One turning vector, and how many ticks it has turned
The counts run from 0 to 110.
[153 122  97 129 127 118 143 126 149 108 141  75  94 130 110  92 123  94
 161 109 121 111 185 117 138 115 107 115 176 116 130 158 132 129 133 128
 166 168 112  77  77]	57
[154 134 169 114 126 158 137 115 155 164 181 120 138 113 118 150 164 137
  67 106 147 124 102 168 132 112 129 102 195 135 115 107 124 138 126 126
 145 123 157 100  95]	96
[175  83 146 105 162 164 130 107 137  86 128 139 117 143 131 166 101 117
 154 128 144 141 102 179 111 155 134 180  96 104 194 135 122 126 155 156
 114 174 138 117 134]	42
[104 157  89 137  92 114  93 136 138 152 153 130 116 175 141 100  94 142
 140 118 165 153 167  76 128 133 114 139 102 127 135 146 154 106  71  91
 110  90  74 157 161]	71
[179 138 119 133  82 132 137 168 169 106 128 120 107 121 189 123 123 153
 124 103 117 115 164 135 138  88 105 154  75 116 163 118 104 151 104 106
 114 131  92 173 167]	7
[153 102  72 104 100 140  75 121 138 119 201 133 124 148 169 138 128 145
 108  73 156 125 136  97 117  96 138 127 125 111 124 162 108 137 125 149
 134 128 111 121 156]	1
[105 105  97 111  82 140  54 112 148 113 161 122 141 149 121 142  94 106
 136  99 202 128 112  59 138 132 117 131 117 125 135 129 128 149 132 122
 131 110 124 157 123]	73
[157 120 152 157 133 165 166 167 160 174 181 136 129 126  77 141 103 164
 115 127 108 103 167 116 115 135 126  90 178 134 115 131 138 116 106  80
 139  92 119 133 137]	20
[124 102 167 114 161 154 104  78 139 128  97 145 111 146  95 159 113 120
  98 131 127 152 167 136 108 162 175 175 127 111 176 144 137 111 138 101
  85 134 107 129 116]	34
[121 150 158  89 162 132  93  86 148 149 111 128 149 115 105 157 129 157
  62 102 143 132 114 158 148 161 116 130 176 118 105 141 160  89  99 106
 134 132 149 115 104]	104
[136  88 146 141 119 131 112 150 188 152 129 128 148 122 103 154 114 112
 102 143 110  51 123 109 168 127  78 104 160 118 140  99 127 147 137 106
 129 123 146 178  73]	18
[163 142 200 149 106 141 154 132 168 144 136 116  96 138 121 149 157 120
  96 130  85  95 152 194 148 112 131 141 154 144 165 115 124 136  87 102
 120 124 117 167  89]	94
[154 165 160 142 118 150 157 136 147 155 167 133 130 123 111 140 152 143
  72 126 107 104 111 203 146 116 117 106 173 143 132 106 141 143  69 123
 130 115 143 129 109]	95
[150 149 124  99 145 150 112 104 109  84 131 158 113 134  95 152 136 158
 114  61 114 141  73 172  96 173 136 188 129 128 146 124 151 116  73 158
 119 141 158 103 161]	40
[142 119 173 147 128 174 157 135 152 167 184 130 132 128 101 152 107 147
 111 137 141 150 125 145 105 135 141  88 187 140 131  98 138 118 115  84
 165  90 129 117 147]	24
[119 102 174 127 147 168 119  76 150 159 120 124 146 105  95 153 107 136
  87 114 151 164 151 131 106 138 193 126 176 126 133 104 145 126 154  88
 120 111 127  92 133]	29
[135  86 148 134  86 143 119 138 144 135 142 134 104 120 104 154 134 136
  95 111  67  46 170 138 154  96 156 135 146 110 146 124 106 152 150  94
  91 136 122 141 107]	89
[171 108 190 126 103 162 137 117 158 133 160 108  96 119 104 154 142 125
  97 124 116  92 175 162 150 101 152 121 171 149 156 130 105 144 142 112
 119 129 141 122  90]	93
[142  75 144 125 117 146 132 158 178 153 130 117 156  88 143 152 120 127
 105 140 129  71 135 106 176 101  92  89 122  93 135 110 119 134 150 105
 119 139 139 176 103]	14
[122 159  84 157 126 113 144 144 141 169 120  91 112 141 168  84 127  90
 129 144 166 143 128 141 146 117  92 108 141 111 127 111 167 103  68 101
 163 132 101 133 110]	63
[105 119  89 146 118 117 119 110 153 149  95  83 108 135 177  84 105  92
 135 143 183 160 183 106 138 125 126 120 124 104 162 134 144 105 124  96
 132 140  64 143 112]	66
[129 121 172 137 107 173 133 109 172 146 127 108 123 116  79 143 114 130
 102 114 124 132 150 130 105 127 174 108 206 143 118 101 140 145 134  80
 139 100 122 107 120]	25
[158  88 121 122 168 145 145 121 134  98 106 122 134 107 149 139 128 118
 134 150 133 114  89 188 138 138 121 159  77  93 158 112 128 125 157 153
 119 193 153 110 114]	46
[149 117 189 176 135 167 150 160 175 174 152 126 138 137 106 160  97 114
 123 175 132 121 105 142 125 150 104 109 162 142 156 105 152 124  89 106
 154  95 142 165 102]	23
[117 122 180 148 122 159 119  94 175 140  84 111 122 119  79 159 111  99
 101 139 128 128 124 141 139 151 137 140 180 140 143  80 152 151 114  70
 132 101 122 151  87]	26
[160  95 176 113 149 155  94  90 141  89 135 150 109 153 115 166 103 134
 135 127 130 143 138 153  99 164 161 182  99 119 184 160 124 124 133 136
 104 152 124 112 122]	38
[ 94 167  65 155 119 111 129 132 129 159 115  99 119 148 168  89 123 122
 115 135 168 158 135  98 143 135 106 122 117 115 130 127 168  91  75  93
 146 106  72 144 137]	67
[140  85  96 130 173 111 142 128 134 130 110 117 110 118 148 120 144 108
 117 145 111  86  98 168 160 145  88 134 103  80 154 141 146 126 138 170
 121 199 146 124  83]	50
[130 131 172 174 146 154 143 124 152 176 111 135 146 141 111 148 112  98
  82 165 152 157  95 171 132 161 126 139 160 138 156  83 159 127  84  83
 139  89 132 163 108]	27
[126 106 158  88 166 140  82  81 173  91 105 136 138 145 112 176  99 130
 134 114 146 127  97 135 127 183  94 154 137 113 139 148 156 121 126 135
 152 136 141 128  84]	109
[131 134 104 151 117 118 132 126 161 140  94  58  88 139 155  79 119  73
 154 148 154 138 170 139 144 121 111 129 149 132 153 115 163 114 106  96
 158 151  85 131  88]	62
[101  90  95 113 128 140  72  96 151 137 156 105 143 135 157 116  97 108
 124 123 209 140 141  62 142 117 123 103 127 106 129 137 142 116 150 130
 146 129  99 129 115]	69
[171 113  88  98  91 158  94 159 157 104 186 127 163 128 176 142 121 141
 117  75 165 110 108 115 117  97 111 101 117 119 121 127  89 163 123 143
 132 137 129 142 148]	5
[127 101 128 152 117 143 146 167 132 174 196 173 125 104 126 149 134 174
  82 149 110  67 119 134 149 104 127 103 108 100 141  98 122 124 115 138
 103 100 139 158 168]	87
[145 103 133  97 153 170  93  97 119  73 129 144 142 126 101 165 134 124
 130  84 145 119  74 168 110 147 130 175 129 118 131 127 132 138 129 176
 119 162 171  99 122]	41
[126 173 169 117 169 146 142 106 160 178 109 138 129 129 124 129 117 174
  69 112 122 147 154 169 131 164 134 137 155 114 113 142 152  79  81  91
 120 105 112 107 130]	103
[158 123 201 122 168 130 148 109 178 173 114 121 118 115 150 155 111 163
  91 162 145 144 167 184 135 136 125 132 137 118 168 139 140  97 131  88
 115 127 108 128 108]	102
[146 153 166 104 177 127 128 103 153 139 125 152 112 146 115 138 110 187
 113 117 124 159 164 142 115 177 125 143 153 121 123 173 164  65  83 115
 124 120 105 114 157]	107
[132 124  79 126 143 115 135 118 129 109 110  97  96 125  99 101 138 110
 129  87  97  70 164 132 155 128 115 130 150 110 123 152 136 120 128 142
 132 187 131  73  86]	53
[101  93 127 134  75 150 113 132 152 124 111 135 108 100 113 136 135 143
  91  93  85  54 135 124 158  96 152 141 124 108 156  83 120 163 149  99
  80 125 122 145 131]	85
[176  77 137 115 113 161 131 160 184 125 134 110 146  93 187 149 121 122
 112 112 134  83 128 121 158  87  96 105 107 112 151 107  98 166 164 112
 125 150 132 156 132]	10
[146 152 111 115 142 150 154 128 109  89 112 117 104 104 116 126 153 163
 129  77 100 132  90 182 111 148 127 174 118 115 139 119 149 111 106 123
 112 168 134  77 173]	44
[123  97 115 118  94 167 149 149 137 142 165 136  98  96 110 134 131 169
 103  84  96  74 147 119 129 104 163 113 125 101 122  95 115 147 139 101
  83 125 115 115 193]	84
[ 95 143  80 105  84 131  65 123 141 121 146 125 140 155 119 113 105 144
 114  69 173 128 132  67 129 128 109 144 138 123 112 125 149 120  77 105
 127 102  98 132 140]	72
[177 128 140 137 149 148 167 134 126  94 115 138  94 125 136 123 128 156
 147 132  95 156 127 198 103 150 133 184 100 116 176 133 141 108 113 131
 111 152 126 104 170]	43
[133 105 173  97 178 131  91  84 169 147  97 136 162 130 126 166 105 138
  84 139 172 132 126 143 152 161 109 133 138 117 131 151 140 108 146 129
 138 139 141 123  82]	105
[130 149 143  84 159 128  72  85 157 107 104 131 135 142  92 155  95 167
  98  68 140 132 123 133 120 177 118 148 164 120 115 153 161 102 105 105
 144 129 126  88 111]	108
